Each row is where one point has got to under a steady rotation. How many steps took it there?
The counts run from 0 to 274.
[116 139 100 127 120 128 161 100 100 112 145 129  98  88 148  97 128 117
  93 138 176 121  68  93 157 170  92 156 112 107 173 155 153 131 124 134
 105 126 173 128 111] | 208
[110 137 124 116 119 135 153 168 119 126  86 170 143  74 113 108 127 124
 138 112 155 169  81 116 117 146  73 112 105  83 124 160  78 160 116 119
 134 101 127 122 124] | 242
[ 96 184 103 102  89 114 148 120 104 150  84 169 132  50 141 115 131 131
  93 128 168 123 108 106  88 115 103 119  98 107 142 159 109 172 113 139
 159 115 142 104 104] | 66
[ 80 166 134 108 119 150 192 107 124 137 118 147 137  92 114  92 106 120
  78 138 167 158  84 112 114 153  92 141 101 114 125 156 130 141 123  87
 123 132 160 121  98] | 216
[131 138  99 131  99  98 115 159 105 120 100 163 122  57 144 125 157 134
 142 112 162 124  85 113 112 114  84 118 124 102 154 176  85 169 128 137
 143  96 152 121 106] | 165
[149 111 127 148 145  91 158 152 115 125 134 157 117  78 116  79 141 148
 157 142 137 140  68 118 133 158  96 120 106  73 156 142 107 131 136 112
 105 108 148 110  86] | 86
[124 126 128 139  90 116 169 106 116 104 119 146  99  91  94 103 157 123
 132 145 151 137  87  88 133 195 109 130 120 153 126 141 105 149 136 108
 115 127 173  66 106] | 112
[120 143 121 124 127 117 136 172  95 144 111 198 144  67 113 108 135 122
 132 122 157 134 114 128 115 134  61  84 100  82 128 137  97 164 110 136
 145 106 122 139 106] | 160
[ 83 144 138 121 126 156 192 121 133 133  93 179 144  84  99  77 105 142
 127 141 159 148 107 120 102 147  86 108 101 115 118 141 104 147 109 110
 147 101 149 103 108] | 229
[108 142 103 115 141 113 123 164  86 142 138 179 125  66 137 106 110  99
 115 123 172 121 101 120 141 122  71 105 114  65 149 157 106 151 114 132
 130  99 123 150 114] | 245
[105 164 145 142 129 110 153 131 106 133 143 167 117  96  81  92 139 100
 110 149 156 125  90 103 132 160  92 104  89 144 136 151 127 135 150  70
 123 134 144  72  91] | 189
[100 133 156 143 132 141 173 130 123 122 122 180 112 101  85  84 133  96
 114 155 159 153  92 102 153 196  77 117 102 133 143 129 116 130 138  83
 120 130 147  92 108] | 117
[125 144 125 126 146  91 175 142  91 140 115 183 130  70 101 102 118 130
 120 132 129 124 127 122 112 146 102  78 116  58 127 107 120 181 102 157
 116 109 125 124 109] | 74
[117 137 116 134 111 149 159 110 115 106 127 133 113  88 139 102 141 132
 101 140 188 140  56  86 132 170  89 158 101 131 162 157 136 128 137 102
 119 134 183 110 116] | 207
[127 109 145 149 158 111 168 150 120 130 147 172 122  75  86  63 119 131
 143 150 148 135  84 120 131 159  90 108 115  80 148 115 117 123 141  96
 103 100 141 112  84] | 5
[123 141 119 145 164 100 133 159  85 125 165 165 125  77 119 101 119 103
 109 126 155 124  77 131 149 133  80 118  94  80 160 151 125 129 142  89
 117 103 129 133  86] | 91
[120 134 103 109  92 130 173 123 120 114  79 139 139  69 158 119 134 145
 106 115 149 158  73  96 115 162  83 135 109  89 149 162 111 166  97 173
 119 125 157 127 122] | 57
[132 133 135 144 135 117 154 174 118 104 101 160 140  70  97 114 141 123
 129 106 134 168  68 124 105 149  76 108  90 100 131 154  84 158 131  97
 123 111 143 111  93] | 89
[115 150 126 141 105 105 136 151 107 127 105 183 129  58 105  96 148 153
 143 136 162 119  94 116  80 111  99 109 110 141 149 159  97 159 139 127
 150  98 149  98  88] | 80
[ 92 154 149 111 127 157 151 136 138 141  96 169 149  98 125  86 125 117
 113 145 166 174  82 102 130 161  65 118  71 130 156 153 126 141 114 100
 148 138 168 118 117] | 49
[143 105 129 156 123  98 158 154 137 109  95 152 121  73 111  98 161 155
 161 142 144 146  67 103 105 143 108 131 110  97 153 153  87 147 144 119
 126 103 163  92  89] | 85
[107 142 110 107 123 128 195  83 133 137 120 125 111  78 149  79 112 128
 112 152 165 140  82  92 130 164 114 156 128  72 159 144 130 144 107 136
 120 120 166 105 108] | 140
[123 152 137 139 129  90 156 149  88 121 123 184 111  86  88 125 133  85
  98 120 131 120 115 110 131 172  79  81 113 117 118 120 106 169 128 116
 119 138 122  99 101] | 187
[125 143 105 144 130  96 129 135  95 117 157 127 103  71 136 105 134 108
 114 128 163 110  55 113 127 138 101 150 119  94 172 162 123 128 147  84
 120 112 151 107  88] | 95
[130 126 157 149 129 121 174 144 130  99 123 155 109 105  98  85 144 116
 123 147 141 160  69 101 151 199  88 129 101 125 154 118 124 134 132 109
 105 143 164 101 104] | 198
[113 154 130 144 128 103 176 138 124 107 114 128 124  93  90 110 125  90
  93 111 133 151  74 110 135 170  95 115 102 116 115 148  98 149 134  70
 111 122 136  79  87] | 103
[122 120 127 129 106 149 173 116 129 102 117 134 108  91 136  84 134 134
 132 155 180 161  57  78 147 184  77 163 106 118 178 145 134 131 121 113
 111 125 178 115 117] | 126
[ 86 174 104 105 111 139 163 116  70 125 147 172 113  82 129 108 106  96
  70 137 174 102 115 107 121 144  92 111 121 108 151 138 154 151 110 147
 131 121 142 151 110] | 218
[139 121  89 141  97  91 138 149  85  95 128 137  98  73 120 147 156  96
 103 101 147 115  72 108 130 159  92 118 137 101 136 149  99 170 137 135
 106 115 137 112  97] | 97
[128 127 118 137 149  77 179 122 112 153 129 166 123  62 117  66 112 134
 130 160 130 130 112 112 124 156 116 102 122  62 150 104 122 149 115 144
 109 113 134 103  94] | 73
[131 121 127 135 140 142 167 109  98 113 135 148  99  92 130  88 137 120
 124 155 158 148  75  95 174 199  89 137 125  91 178 136 135 133 111 139
 104 128 165 138 132] | 127
[146 121 113 146  95  94 143 164 104 109 103 175 115  58 130 119 167 145
 145 129 152 132  87 116 104 141  93 117 112 111 146 145  77 165 131 152
 123 106 154 110  98] | 84
[129 144 112 121 117  95 160 140 112 128  95 143 133  72 104 123 130  96
 110 108 122 139 102 115 124 157  86  93 126  64 111 150  77 186 120 122
 119 122 113  98 113] | 255
[116 122 123 118 103 157 172 137 116 102  89 166 130  98 119 133 138 126
  92 125 154 173  91 102 137 183  62 131 100 109 132 144 109 167  95 155
 122 135 145 137 134] | 129
[134 136 140 156 153 109 146 162 129 123 128 163 141  80 103  94 126 112
 118 134 148 150  69 121 138 146  92 114  80  95 151 151 115 133 141  72
 121 115 134 103  83] | 90
[128 113  95 116 113 129 130 134  85 126 138 181  99  64 129  85 143 141
 145 144 184 114 111 115 131 133  88 123 143  85 158 147 106 157 107 180
 124  88 152 138 117] | 236
